Look-ups in named tables: a row name and a column name give one cell, copied from the table.

Table gib
fields: mur, nidin, sut
dilovun: [96, 162, 132]
soza: [127, 61, 105]
musuzit: [131, 114, 56]
nimuzav: [200, 85, 72]

dilovun, mur => 96
musuzit, mur => 131
dilovun, sut => 132
nimuzav, sut => 72
dilovun, nidin => 162
soza, mur => 127
nimuzav, mur => 200
soza, nidin => 61
nimuzav, nidin => 85
soza, sut => 105
musuzit, sut => 56
Which row has the largest sut? dilovun

Table palilut
,leg,dav
vako,60125,-13933
voz,-31949,99919
bugi,15254,19879
toz,70366,-51388
pas,8110,44963
tevu,68905,-27754
dofin,-96,34958

pas, leg: 8110
dofin, dav: 34958
pas, dav: 44963
bugi, leg: 15254
vako, leg: 60125
tevu, dav: -27754
vako, dav: -13933
dofin, leg: -96
voz, dav: 99919

losib
|  | gek | batedi | balimo | tar | rigesad | fome | davokan | mabemu | nir | musa |
|---|---|---|---|---|---|---|---|---|---|---|
| lib | 185 | 37 | 151 | 193 | 246 | 177 | 73 | 52 | 193 | 171 |
| sugeru | 182 | 37 | 148 | 190 | 246 | 178 | 75 | 51 | 192 | 168 |
| rep | 120 | 171 | 197 | 152 | 141 | 111 | 77 | 121 | 169 | 162 |

lib, tar => 193
rep, musa => 162
rep, rigesad => 141
lib, nir => 193
sugeru, batedi => 37
rep, nir => 169
Row with the largest musa: lib

rep
columns: meladu, gaz, gos, nup, nok, kabi, rikef
zevag: [156, 142, 191, 143, 133, 184, 179]
gabad: [171, 164, 166, 155, 158, 196, 138]
pini: [111, 167, 169, 215, 114, 177, 144]
tivogi: [53, 158, 162, 187, 209, 42, 157]
dum: [152, 161, 81, 168, 133, 175, 178]

tivogi, gaz: 158
tivogi, nup: 187
tivogi, gos: 162
dum, gos: 81
zevag, kabi: 184
zevag, gaz: 142
zevag, rikef: 179
zevag, nup: 143
zevag, meladu: 156
zevag, nok: 133
dum, nok: 133
tivogi, nok: 209
pini, rikef: 144
tivogi, meladu: 53
tivogi, rikef: 157
dum, kabi: 175
gabad, meladu: 171
pini, gaz: 167
Which row has the largest nok? tivogi

nuruda
       zezigak    kel   muvi  leluzu   ruvu
delu      48.0   -5.1  -41.7    -0.4  -55.9
gise      13.3  -14.2   12.2    56.9  -55.9
tipev     13.3  -32.4   72.2    12.9  -55.9
pek       25.9   63.2   36.2    34.9  -55.9
mege      -8.8   -0.5   24.2   -26.8  -55.9

What is the ruvu of delu in nuruda? -55.9
What is the leluzu of pek in nuruda? 34.9
What is the zezigak of pek in nuruda? 25.9
What is the ruvu of gise in nuruda? -55.9
What is the leluzu of mege in nuruda? -26.8
What is the zezigak of gise in nuruda? 13.3
What is the zezigak of delu in nuruda? 48.0
What is the leluzu of gise in nuruda? 56.9
What is the kel of tipev in nuruda? -32.4
What is the ruvu of mege in nuruda? -55.9
What is the zezigak of mege in nuruda? -8.8
What is the kel of pek in nuruda? 63.2
What is the ruvu of pek in nuruda? -55.9
What is the muvi of mege in nuruda? 24.2
What is the kel of mege in nuruda? -0.5
What is the kel of delu in nuruda? -5.1
What is the ruvu of tipev in nuruda? -55.9
What is the muvi of pek in nuruda? 36.2
What is the zezigak of tipev in nuruda? 13.3

siko:
|  | gepe | miz | kun | kogok | ronoro | sozeg | lef | dukubip | ven |
|---|---|---|---|---|---|---|---|---|---|
| zaroz | 45.880 | 41.448 | 37.638 | 58.368 | 75.627 | 52.167 | 45.858 | 55.620 | 62.777 |
| zekimil | 85.562 | 74.832 | 90.752 | 57.833 | 57.795 | 61.223 | 64.151 | 62.449 | 46.254 |
| zilema | 49.823 | 43.118 | 23.305 | 42.607 | 28.243 | 43.240 | 47.798 | 64.822 | 66.327 |
| vib | 38.838 | 43.647 | 24.749 | 39.509 | 18.898 | 44.341 | 51.300 | 61.577 | 59.553 |
| reneki | 66.841 | 61.163 | 56.940 | 46.065 | 27.740 | 48.339 | 54.511 | 52.133 | 48.725 |
| mudezi | 50.934 | 58.366 | 62.367 | 50.758 | 48.752 | 61.566 | 68.662 | 87.870 | 61.618 |
| sez | 58.447 | 53.523 | 48.254 | 48.824 | 39.706 | 49.045 | 50.635 | 48.325 | 51.133 |

zekimil, ronoro: 57.795
mudezi, ven: 61.618
vib, ven: 59.553
vib, lef: 51.300
reneki, lef: 54.511
mudezi, kogok: 50.758
reneki, sozeg: 48.339
zilema, kogok: 42.607
zaroz, lef: 45.858
vib, ronoro: 18.898
sez, miz: 53.523
zekimil, kun: 90.752
reneki, dukubip: 52.133
zaroz, ronoro: 75.627
zilema, gepe: 49.823
zilema, miz: 43.118
zekimil, dukubip: 62.449
zilema, sozeg: 43.240
zilema, dukubip: 64.822
Row with the largest kun: zekimil

gekigu
fields: lumeki, gesu, tabig, ninad, zatizu, zuneti
tol: [163, 108, 94, 119, 133, 204]
genovu: [163, 108, 143, 165, 133, 125]
raf: [170, 91, 172, 135, 133, 169]
nobeb: [164, 108, 152, 194, 133, 167]
zusim: [163, 115, 60, 131, 133, 185]
kere: [163, 93, 152, 135, 133, 176]
nuner: [118, 134, 152, 135, 133, 168]
lem: [152, 120, 152, 135, 133, 169]
vul: [163, 90, 164, 135, 133, 169]

What is the gesu of raf in gekigu?
91
What is the tabig of lem in gekigu?
152
What is the gesu of kere in gekigu?
93
What is the gesu of nobeb in gekigu?
108
What is the gesu of zusim in gekigu?
115
What is the zatizu of tol in gekigu?
133
What is the tabig of nobeb in gekigu?
152
What is the zuneti of vul in gekigu?
169
What is the gesu of nuner in gekigu?
134
What is the lumeki of kere in gekigu?
163

bozu =
,loza,zot,led
pulis,-5,-5,-29
fari,-18,-18,-5
sok,-18,-18,-27
vulunir,-9,-9,11
sobu,4,4,52
gedet,-4,-4,19
gaz,10,10,-40
rez,-5,-5,9
mes,-21,-21,-21
fotip,-61,-61,-20
ran,-8,-8,19
zeleben,-11,-11,-55
kemav,13,13,15
tivup,2,2,52

zot of ran: -8
zot of mes: -21
led of gaz: -40
led of kemav: 15
loza of ran: -8
loza of vulunir: -9
zot of fari: -18
led of rez: 9
loza of rez: -5
loza of gedet: -4
led of vulunir: 11
loza of fotip: -61
zot of kemav: 13
led of mes: -21
zot of sok: -18
loza of sobu: 4
zot of zeleben: -11
Which row has the largest zot? kemav

puz.tsv
	rugova	movo	bimu	gib	kufasem	kuf	zir	ran
mor	109	53	92	112	86	96	158	85
zom	137	78	144	119	117	103	16	114
pupag	107	57	129	67	131	158	76	113
mov	113	37	133	106	73	116	165	101
viroli	96	233	102	33	198	246	106	203

What is the kufasem of mov in puz? 73
What is the movo of viroli in puz? 233
What is the gib of zom in puz? 119
What is the bimu of viroli in puz? 102
What is the rugova of zom in puz? 137
What is the kuf of pupag in puz? 158
What is the kufasem of zom in puz? 117
Which row has the largest gib? zom

